Questions about the matrix below. Indices start at 1.
1) Find the top-right entry.
2) Find the entry in row 1 and column 2.
3) Find the entry just left of the largest entry.
4) Find the entry at row 3, column 3.
5) Find the entry in row 1 and column 1.
6) Find the entry in row 1 and column 3.
7) Find the entry directly below the smallest entry.
8) Find the entry in the bottom-left corner.
array([[ 0.16,  0.13,  0.10,  0.05, -0.04,  0.21,  0.17, -0.10, -0.03],
       [-0.15,  0.15,  0.01,  0.03,  0.03, -0.04,  0.07,  0.14,  0.02],
       [ 0.14,  0.09,  0.05,  0.03, -0.02,  0.17,  0.23, -0.04,  0.03],
       [ 0.02,  0.12,  0.01,  0.10,  0.05,  0.04,  0.14,  0.11,  0.14],
       [-0.01,  0.07,  0.04,  0.25, -0.08,  0.09,  0.08,  0.01,  0.01],
       [ 0.15,  0.02,  0.12,  0.06,  0.07,  0.28,  0.24, -0.08,  0.06],
       [ 0.17,  0.05,  0.04,  0.02, -0.01,  0.19,  0.07, -0.07,  0.07],
       [ 0.09, -0.01,  0.05,  0.12,  0.09,  0.07,  0.18,  0.03,  0.00],
       [-0.02, -0.02,  0.12, -0.02,  0.20, -0.15, -0.21,  0.25,  0.18],
       [-0.11,  0.04,  0.13, -0.03,  0.07, -0.16, -0.19,  0.21,  0.05],
       [ 0.14, -0.05, -0.13,  0.00,  0.11,  0.13,  0.17, -0.10,  0.06],
       [-0.06,  0.05,  0.06,  0.20, -0.02,  0.05,  0.09,  0.14,  0.02],
       [ 0.15,  0.15,  0.10,  0.08, -0.02,  0.15,  0.17, -0.01,  0.10],
       [-0.02,  0.03,  0.05,  0.22, -0.03,  0.05,  0.13,  0.13,  0.01],
       [ 0.04,  0.12,  0.01,  0.06,  0.02,  0.09,  0.07,  0.00, -0.07],
       [-0.01,  0.18,  0.07,  0.04, -0.08,  0.00,  0.01,  0.07, -0.06]])
1) -0.03
2) 0.13
3) 0.07
4) 0.05
5) 0.16
6) 0.10
7) -0.19
8) -0.01

[[-2.12  0.36 -0.97 -0.32 -0.54  1.61]
 [ 3.01  0.80  2.57 -5.38 -0.90 -2.42]
 [-1.84  0.77 -0.99 -0.09 -0.52  1.26]
 [ 1.12 -2.07 -1.19 -1.16 -0.98 -0.12]
 [ 1.11  0.16 -1.66 -2.53  1.01 -1.85]
 [-2.12 -1.77  2.44 -2.08 -1.22 -1.61]
 [-1.26 -0.77  1.05 -6.31  0.71 -0.30]
 [ 3.13 -2.81  2.36  0.87 -0.66  1.79]]
What is the third largest entry?
A: 2.57
What is the last entry, reading row by row?
A: 1.79
What is the top-right entry?
A: 1.61
The largest entry in the last row is 3.13
What is the entry directly below -0.90?
A: -0.52
What is the entry just right of -2.07?
A: -1.19
The entry just right of the smallest entry is 0.71
What is the second entry on the diagonal from the top-right corner?
A: -0.90
The 1st entry, reading row by row: -2.12
The entry just right of -0.98 -> -0.12
The entry directly above -6.31: -2.08
The fourth entry from the end, reading row by row is 2.36
What is the 2nd-last entry, reading row by row?
A: -0.66
What is the entry just left of -0.32?
A: -0.97
What is the 3rd-last entry, reading row by row?
A: 0.87
The entry just left of -1.61 -> -1.22
What is the entry just left of the smallest entry?
A: 1.05
The entry just right of 2.57 is -5.38
What is the entry just right of -1.84?
A: 0.77
What is the entry directly above -1.16?
A: -0.09
What is the 4th entry in reading order?
A: -0.32
The fifth entry from the end, reading row by row is -2.81
The entry just left of 1.05: -0.77
What is the second entry on the main diagonal?
A: 0.80
What is the entry just right of -0.32?
A: -0.54
What is the entry directly below 1.12?
A: 1.11
What is the entry just right of 0.77?
A: -0.99

Read these off the row that follows.
1) Find the third entry from the left.
2) Find the 2nd entry from the right.
3) Find the first entry.
[ 91  77 127 176  21  25 120 146 249]
1) 127
2) 146
3) 91

[[-0.20  2.49 -1.05  2.80 -3.34 -2.07 -1.15  0.47 -1.48 -0.96  1.37 -3.80
  -2.10 -4.27]
 [-1.27  1.34 -2.58  1.25 -3.98 -2.38 -2.64  0.68 -4.10 -3.01  2.55 -4.47
  -2.51 -4.82]
 [-3.85 -0.73 -3.93 -1.69 -3.47 -4.09 -2.15  0.29  1.30 -1.16  0.15 -2.74
  -2.54 -2.74]
 [-0.99 -1.11 -1.26 -0.66  0.82 -1.10 -0.12  0.10  5.83  2.33  0.16  1.80
  -0.55  1.74]
 [-0.96 -0.70 -1.72 -1.60 -2.74 -0.56 -1.89 -0.39 -6.74 -5.06  1.76 -2.91
  -1.19 -2.86]
 [ 2.26 -1.74  2.83 -2.75  0.66 -0.50  2.98 -2.36  1.02 -1.02 -5.01  0.96
   0.59  1.13]
 [ 3.48 -1.99  3.98 -3.49  4.28  2.21  1.91 -2.81  0.31 -2.24 -3.74  4.22
   2.37  4.76]
 [-0.03 -2.59 -1.66 -2.25 -1.80  0.66 -0.63 -0.52 -6.40 -4.19  2.51 -1.24
   0.01 -1.67]
 [ 2.45 -2.74  2.50 -2.74  0.92  0.13  3.28 -2.09  1.37 -0.33 -3.82  1.67
   0.72  1.42]]
Find the entry just left of the largest entry.
0.10
The first entry in reading order -> -0.20
The largest entry: 5.83
The entry just left of the smallest entry is -0.39
Find the entry just left of 1.80.
0.16
The entry just left of 0.92 is -2.74
The third largest entry is 4.28
Find the second entry in reading order.
2.49
Find the fourth entry in reading order.
2.80
Find the entry just right of the largest entry.
2.33
Find the entry just right of 2.45.
-2.74
The entry just right of -3.93 -> -1.69
The entry just right of -0.39 -> -6.74
Find the entry just right of 1.67.
0.72
The 2nd largest entry: 4.76
The third smallest entry -> -5.06
Find the entry just left of -1.74.
2.26
The fifth entry in reading order: -3.34

a =
[[-2.74 -2.72 -3.86 -1.27  1.23  0.44  0.39 -0.40 -0.18 -0.95 -0.95]
 [ 2.38  1.89  3.29  0.77 -0.32  2.39 -2.24 -3.33 -0.96  0.74  2.19]
 [ 0.56 -0.85 -0.22  1.21  1.41 -0.90 -2.13 -6.37  0.91  0.22  2.21]
 [ 1.67 -2.08 -0.35  0.54  2.65  0.48  0.73 -1.33  0.34  0.46  2.45]
 [-2.37 -2.76 -3.02  0.30 -0.41 -2.80  0.85  0.49 -0.13  0.35  0.33]
 [-0.08  2.19 -0.62  0.74 -3.21 -0.87 -0.43 -1.92 -0.09  1.16  0.26]
 [ 1.11 -2.35 -0.60 -2.31  3.11  0.65 -0.27 -0.44  0.61  0.84  0.45]
 [-0.58 -0.61 -0.68  0.16  0.80  1.43  1.52  0.29 -0.45 -0.24  0.45]
 [ 0.12 -1.92 -0.79  0.31  1.50 -0.39 -0.10 -1.21  0.75 -0.09 -0.91]
 [-2.58 -1.29 -1.88  1.32 -1.18 -2.19  0.48 -0.72 -1.43  0.67 -0.28]]
The fifth-last entry, reading row by row -> 0.48
The entry directly below the smallest entry: -1.33
Which number is the entry directly above the smallest entry?
Answer: -3.33
Which number is the entry directly above -0.08?
Answer: -2.37
The last entry, reading row by row -> -0.28
The entry just left of the smallest entry: -2.13
Which number is the first entry in the row that holds the smallest entry?
Answer: 0.56
The entry just left of -1.21 is -0.10
Which number is the smallest entry in the last row?
Answer: -2.58
The 3rd entry in reading order: -3.86
The entry just left of the largest entry -> 1.89
The entry just right of -0.87 -> -0.43
The first entry, reading row by row: -2.74
Which number is the entry directly above 1.41?
Answer: -0.32
Which number is the entry just right of the smallest entry?
Answer: 0.91
Which number is the entry just left of 0.35?
Answer: -0.13
Which number is the bottom entry of the column that holds the largest entry?
Answer: -1.88
Which number is the top-right entry?
Answer: -0.95
The largest entry in the last row: 1.32
Which number is the bottom entry of the column that holds the smallest entry?
Answer: -0.72
Which number is the first entry in the row that holds the largest entry?
Answer: 2.38
The entry directly below the largest entry -> -0.22
The largest entry in the first row -> 1.23
The largest entry: 3.29
Which number is the entry directly above 0.46?
Answer: 0.22
The entry just left of -0.24 -> -0.45
The entry directly below 0.84: -0.24
The entry just right of 0.46: 2.45
The last entry in the row that holds the smallest entry is 2.21
The entry just right of 1.23 is 0.44
